Rotation paths and how fast each direction turns (degrees each step):
Each turn is a multiple of 5 degrees from 10 to 175, or 0.
Each row of a path follows its step; steps can be skipped.
path 1
step 0: [ 21  -4  -9   3  22   6  21 -27   7 -28  54  24 -45 -24  -8 -23  12 -21
  -4   9 -50   7  24 -26  43 -25  26 -40  81]
step 1: [ -2  -1 -26 -12  -7  63   1 -45  18  43  -3  42 -25 -21 -45 -26  38  44
  44  13 -10 -28  35  18  -5 -17   2   7 -49]
step 2: [  4 -18 -15 -25   7 -17  43  41  33   3  22  -9  19 -19 -25  63  52   2
  -8   9  -1  43  55  10  19  -1 -70  15  -3]
step 3: [ 37 -25  26 -51 -62  44  26  34 -21   2 -11 -39  12  27  22 -29  16  23
 -20  27  -6   2 -39  -4   0  12 -36 -42 -42]
step 4: [-29 -49   8 -63  43 -28 -12   3 -40 -18  32  -6   6  26  28 -22  14   4
 -53 -57  24  -4  -3  18 -44 -11   9  37   5]
step 5: [-32 -18  12  -9 -40 -26  -7   4   6  22 -22 -13  26 -53  11   0 -70  40
  -4 -20 -34  31 -39 -24   9   7  56  40 -13]
step 6: [ 19  60  11 -24  19  11   3 -20   6 -26  -6  36 -15 -49   3  17  -4 -47
 -75  18  17 -12  -2 -28  16  21  55  12  42]
step 7: [  8  16 -22  22  38  11 -72 -28 -11  53 -37  10  16 -33  -8  -7  19  33
  28  34   6 -58 -12 -50   6  -6 -27  10  -2]
step 8: [  7 -18  21  23  24 -53  45   4  12  39  19  -2 -21  -3   2  19  26 -66
  14  16 -52 -33  16  -2  44 -32 -47  11  33]
step 9: [ 38 -25   6  -3 -10  91  29   4  -1 -11 -45   3   2  24  11 -14  -1   6
  32 -22 -68 -39  18  22  -9 -30  -2 -20 -21]
Speeds:
[  8 -11   2  -1   1  -1  29  19 -22   1 -13   8  16  17  11  -4  -9  -4
   5   1  -6  -8   2  10 -19  10 -26   6   0] | 60
[  0  -2 -32  -6   0  -7  14  -2  12  29  14  -6   7   6   9  -8 -14  -6
   0  11  -6  13 -19  -4  13  10   0 -14  10] | 140
[ -6  29  -6 -10   1  15  12   8  20   3 -16  12  18 -10 -10  11  -3   7
   2   8  -1  14  12  16 -11  11  16  12   2] | 85
[-24  -5   4 -11   4  14 -21  22  -7 -10  16  -8  12  -3   8   7 -17 -15
  -5  -2  -5   2 -14  25   2  -3   4  -8 -13] | 55
[ 10   2  19 -20  -9  20   5 -13  11 -13 -11  14 -11   2   2  -4  -3 -15
  -3  -7  -7   0 -13  -4  -3  17  -3 -31  12] | 125
path 2
step 0: [  8 -70  46   2   4   5 -19 -49  43 -13  22 -38  29 -10 -37  22  -8  -2
  -5  17 -77  11 -13  29 -25 -12 -16  43  16]
step 1: [ 30 -68 -29 -12  48   3 -53 -14  -3 -47   3 -11  19  14  57  22 -20   8
 -18  28 -19 -10  -7  44  51   1  17  -3 -48]
step 2: [ -9 -18   4 -32  40 -40  34 -42  32  30  -2 -19  47  -2  27  19   4 -34
  15  31  -7  30  37 -12  80 -41   9 -32  25]
step 3: [ 47 -53   7  -2  17 -32  14 -11  -2 -39 -23  21  55   5 -39  64  11 -21
   7  37 -13  19   9   9 -63 -36  10 -24  35]
step 4: [ 39 -26  17 -19   8   0  -4  46  13  -4  -1  51  24  -3  -4  20   4  39
 -46  26  23 -29 -10  48  40 -59  55 -48 -42]
step 5: [ 18  -8  46 -41  17 -45  58   1  66  16  -8 -12 -26 -58   9 -25   5 -28
  -2  19  -8 -27  14   1   2 -66 -29 -29 -16]
step 6: [ 47  -9  -3   6  -7 -14  59 -23  13 -50 -14  13 -21  11  28  22 -28 -41
 -44  39  44   2   4  63 -65  -6 -18   6   5]
step 7: [ 27   5   1  43  -9  16  12  -7  51  49  22  23  23  54  10 -16  -5 -20
 -53 -37  30 -25   5  61  26 -62  14  -3  -5]
step 8: [-20 -11  -9  10  13 -50  18  -3  70 -13  -4  19 -21  26  23  -8  12 -27
   0 -56 -77 -17  11  -8 -46 -55 -41  -3 -30]
step 9: [-12  25 -36 -38  -2  -7  38 -12 -14 -24   1  46  30  45  73   5 -25 -35
 -68  13 -27  -6 -15   0 -43  15  27  -3 -35]
Speeds:
[-24 -17  -9 -12  -1 -15  22  -4  22  -2   9  10  -5  -3  -2  -5  11  18
   9   6   2  -2  10 -13  -5   2 -14  15  20] | 125
[ -1  25   5 -20  14  -9  12 -13 -16 -15   3   4   6  -4  28 -20  -3 -11
  21  10   4   6  -5   4   4   1 -12  -3   1] | 100
[ -1  19  -7  -3  -6   9   4 -15  12  26   8   9  14 -26   6   7  14   5
  -4 -13  10   0   1   3  30  -7   6   6  -5] | 135
[  2   6   2 -23 -15  -8  12  10   0   5 -12   7  11  -3  -1   0   4  17
   1 -15 -18   3 -22  -2 -12   9  19 -28  10] | 65
[  8   6  15  -2  11  -6  17  -8   6 -16  -2   0  -7  -6 -26   6  19 -17
  -7 -18 -14  25   3  -8   3  12  -7   5 -14] | 130
[-25  14  14   0  -9  -6   6   6  -7   3   6   3  -6  20  -1   0  -6  14
 -26  22  -3  24   6  12  19   1   5  -3  -3] | 145
[  7   1  32 -19  -9  14  -2  32   6   0  -8   2  -8  -8  13  12   7  -7
   4   4  11   3  -2  -1  -3  -5   2  25   8] | 55
path 3
step 0: [-66 -42 -35 -19  21 -42 -34 -22  46 -20  28  21 -35 -28  13 -30   1 -10
   6  40  11  26   7   2 -42 -30   3  46 -38]
step 1: [  4  33 -17 -22  37  21 -15 -59  49 -10 -27  29 -13 -24  45  -3 -33  28
  -4  -4 -48 -31 -71 -36  28  -9   6 -18 -22]
step 2: [-16  10   4  46  21 -55  19  -7   3 -81 -12  25  -4   7   2   5 -29  29
 -19  66 -47  51   9  13   3  34  23  15 -14]
step 3: [ 24  17  -7  12  18   9   1  16  45  -1  23  34 -30 -60  27   2 -38 -50
 -11  33 -19 -10  11 -66 -21 -50  14  53   2]
step 4: [ 32  17  12   4   1  19  40 -34  -6 -32  -9  29  32  -4 -51  16 -29  74
 -11   7 -62 -27  15 -63   4   7 -24 -11 -42]
step 5: [-27 -78 -10  15   1 -51  38 -17  21  10  13  26  -2   3  -3   7  -6 -23
 -10  53 -48   4  67   7  -8 -25 -18  46  -8]
step 6: [ 23   1 -53 -16  18   6 -11  -5  26  60  30  38 -26 -11   0  14 -48  -8
  23   3 -50 -74 -22 -21  -4 -19 -15 -27 -50]
step 7: [-38 -19  18  15  31 -74 -14 -47 -10 -31 -29  23   9 -18 -54  -4 -41  32
  12   3 -35  14  10  26 -22  21 -13 -42 -59]
step 8: [ -3 -15  -9  22   4 -30   7 -34  49  -2  14  52 -16 -42  62 -39 -59 -47
  15 -20 -10  -4  -3  40  -9 -40  -6  38   4]
step 9: [ -1  63 -35  -3   7  11 -14 -19  16 -30  44  52   9  11 -12 -31 -71  71
 -17 -10 -16   5 -16 -29  -4   9   5 -35 -30]
Speeds:
[-34   3  -4   5  -2  -8  20  -3 -23  -4   9 -13  10  -7 -11 -23   5 -17
 -10   6  -5   4  -4 -12  -8  16   2   0  -7] | 145
[ -5   2 -13  15  -8  14 -18   2 -19  -5  -4  -3  -2  13 -15   8  -6  25
  13  -1 -11  26   5   5  -1  13  -6  11 -17] | 145
[  5  13   5 -10  13   6  11  -4 -27 -15  -3 -11 -10   5  18  20   6   5
  -6  15 -10   3   6 -17   2 -18  21  14   4] | 40
[-22 -12   1   6  13   5   4   8   3 -21   2   3 -12 -21   1  16   7   1
   3   8  13  -8  27  25   1   9  -8  10   9] | 140
[  6  -7  -2  11   1 -17  -1 -10 -28  24   4  -2   5   2   2  13  -6  -2
  -1 -18   0 -24  26   7 -13  -8  -2  -5 -12] | 40
[ -1 -28  16   4   4 -12  11  11 -15  10  -1   6   4 -20   6  -1  -2  31
   9  -4  -8   7 -18  -4   0   5   6  -5  20] | 130
[  3  -8  13  -7 -10   4   3 -38  -4 -14 -22   2   8 -10   8  -5  17  -4
   9 -20  -6   0   1  -3  11   4 -17  13  -4] | 110
